(in the rows, 128 means zero)
R: a few groups of rows, each row roughly a mix of its group's hidden directions
R (101 x 12)
[[119 139 145 154 170 143 125  80 104 127  94 149]
 [122 100 102 150 152 127 186 101 152 137 123 146]
 [143 126 121 167 140 123 148 113 155 163 184 128]
 [145 130 135 113 109 163 126 139 159  84 148  82]
 [108 172 121 119 104  84  88 151 136 127 151 120]
 [107 135 174 104 140 133  96 133 155 124 165  92]
 [141 128  83 109 154 106 113  92 134 160  94 143]
 [130 139  99 187 124 126 166 113 136  90 139 123]
 [138 153 127 114 103 135 166 155 179 116 163 132]
 [128 151 159 148 114 177 172 143 141 125 155 114]
 [160  88 103  87 103 127 117 158 132 133 144  98]
 [181 178 128 130 149 133 123 157 129 156 130 144]
 [122 152 180 139 135 170 148 117 104 114 113 158]
 [131 160 179 135 144 141 133 139 156 173 133 153]
 [128 136 120 181 154 144  85 128 137 165 105 128]
 [ 89 162 184 117 131 138 129 114 150 123 155 113]
 [105 143 161 114 129  98 104 107 144 179 153 145]
 [152 131 126 139 113 190  99 109 147 102 106 112]
 [137 151  79 163 139 152 107 148  97 112 104 115]
 [174  94  88 135 122 136 151 171 119 126 139 115]
 [152 119 128  77 130 133 132 146 123 165 179 124]
 [107 168 117 142 129 160 122  99 146  88 115 166]
 [158 107 141  77 111 149 154 130  99 115 158 144]
 [157 106 119 116 156 130 150 178 131 145 172 115]
 [131 122 163 156 164 171 153 101 109 135 102 141]
 [133  94 100 125 149 128 176  84 127 117 126 158]
 [128 147 177  91 135 128 107 118 152 145 105 168]
 [ 82 130 165 112 138  86 128 138 123 140 168 112]
 [177 148 148 100 155 156 113 145 134 154 113 156]
 [107 181 130 110 125 139 123  96 142 112 146 174]
 [125 107 139 141 143 135 105 117 102 106  58 130]
 [109 161 125 103  85 110 140 140 136  92 152 164]
 [152 163 143  70 118 132 151 142 130 101 129 156]
 [128  94 146  98 146 163 134  81 136 123 145 162]
 [101 148  94 115 113 108 132 111  77 102 158 121]
 [104  93 112  82 123 146  92 139  93 139 127 108]
 [103 179 146 130 144 105 133  94 106 121 143 166]
 [159 125 103 110 123 120 139 171  80 113 117  95]
 [132  95 101 151 137 150 167 126 168 144  91 133]
 [ 99 153 138 142 157 137 173 111 105 155 138 165]
 [128 155 180 108 117 117 119 147 179 130 144 112]
 [111 135 188 133 115 135  85 135 153 142 141 102]
 [140 110 126 143 159 144 125  90 133 169 177 144]
 [147 103  72 111 124  93 112 120 115 105  97 135]
 [153 148 163  78 134 115 148 113 134 140 156 163]
 [136 166 168 156 100 158 151 130 156 144 111 144]
 [100 182 115 125 110  86  91 131 139 120 129 141]
 [104 137 152 121 111  79 169 158 129 135 160 120]
 [126 140 143 185 127  73 130 128 133 148 111 110]
 [148  99 113 116 106  77 133 175 131 124 143 105]
 [ 90  80 150  89 123 114 114  98 108 138 135 124]
 [136  98 149  67 107 110 155 150 117 116 134 112]
 [164  79  95 125 127 129  93 157 121 122 132 100]
 [ 84 118 134 132 150  96 153 132  88 151 164 132]
 [105 169  93 123 108  86 118 138 167 137 122 146]
 [128 159 143 112 126  75 165 143 150 148 124 160]
 [117 141 161 168 162 155 168 114 133 155 113 140]
 [141 140 103 120 133 138 108 132 157 168  67 132]
 [134 171 149 130 150 178 146 103 153 134 120 156]
 [119 131 167 147 105 153 168 171 145 125 156 119]
 [148 143 103 105 159 118 189 144 133 130 143 155]
 [126 124 170 131 101 174 142 144 114  80 126 140]
 [ 85 122 157 116 106 121  94 145 162 139  89 123]
 [131 158 122 102 102 110 141 171 159 167 152 128]
 [124 128 128 119 134 178 151 128 129  90 168  90]
 [151 103 114 171  83 116 140 158 108 147 105 134]
 [143 122  89 109 153 113  95  86 117 141  89 137]
 [159 182 141 166 136  98 132 145 136 134 100 138]
 [155 126 125  86 109 112 167 163 121 124 165 108]
 [157 141 122 177 126 104 153 158 155 152 146 104]
 [120 169 100 105 119 114 139 115  96 119 182 138]
 [119 152 110 135 135  97  59 122 125 135 105 108]
 [133 121 104 142 152 146 141 105 154 155  68 146]
 [102 101 138 116 141 132 113 139 111 113 180  80]
 [111 165 145 116 147  90 153 117 138 155 118 174]
 [108  98 111 168 109 158 140 122  77 120 137 109]
 [126 145 111  88  79 104 113 160 139 106 154 134]
 [154 130 100  82 116 147 151 166 114 115 161 114]
 [159 122 171 110 147 130 108 144 152 176 108 142]
 [118 153 125 112 135 117 170  92 120 122 141 184]
 [119 142  92 199 135 137 131 112 126 103 117 122]
 [127 100 124 140  98 162 116 146 142  79  89 125]
 [140 103 130 137 146 188 116 142 121 123 162  93]
 [127 106 133 140 165 130 138  72  88 103 132 143]
 [155 176 139 122 140 143 100 158 140 138  87 150]
 [137  67 130 159 150 156 151 110 118 109 121 110]
 [135  77 150 160 143 166 136 122 110  99 120 103]
 [114 167 142 132 141 156 122  80 139 131  95 163]
 [150 118  87 138 156 144 177 138  99 142 135 154]
 [164  96 101 129 148 164  76 126 126 130 114 120]
 [131 105 137 130 108 124  82 154 110  94 148  83]
 [123 134  98  91 116 136 150 120  84  79 145 128]
 [110 160 136 123 122 142 146  90 153  87 132 172]
 [121 147 129 128  93 117  85 179 148 128 131  96]
 [116 123 100 151 166 101 166  88 142 152 131 144]
 [ 87 132 180 117 139 118 108 133 133 140 169 102]
 [150  96  95  86 119 134 162 104 125 113 125 163]
 [144 102 143  72 106 113 154 165 120 119 129 105]
 [136 162 125 179 121 128 137 155 183 137 126 125]
 [116 121 133 163 111  90 142 137 117  94  80 102]
 [112 107  93 163 109 138 135 102  77 118 103 136]]
which group is each row in? (one row of each group first)
[122 167 161  94 125 130 111 110 179 103 125 118]	<26>
[152  93  87 114 137 106 120 138 144 169 137  92]	<45>
[155 129 134  96 150 173  91 148 126 146  96 145]	<87>

[109  80 129 104 130 108 119 111  91 156 160 106]	<87>
[153 145 101 143 128 125 163 120 124 144  88 180]	<26>
[165 103 134 165  95 144  97 157 133 153 105 120]	<26>
[115 144 168 164 159 141 173 122 126 158 146 132]	<45>
[ 96 138 139 120  99  86  91  95 132 113  95 128]	<26>
[143 133 174 117 131 139 126 155 100 152 173  97]	<45>
[145 135 113 118 146 171  87  89 142 110  95 136]	<26>
[158 101 156 123 150 119 131 122 138 187 160 129]	<87>
[107 167 124 131  91 107 106 174 163 132 131 121]	<45>
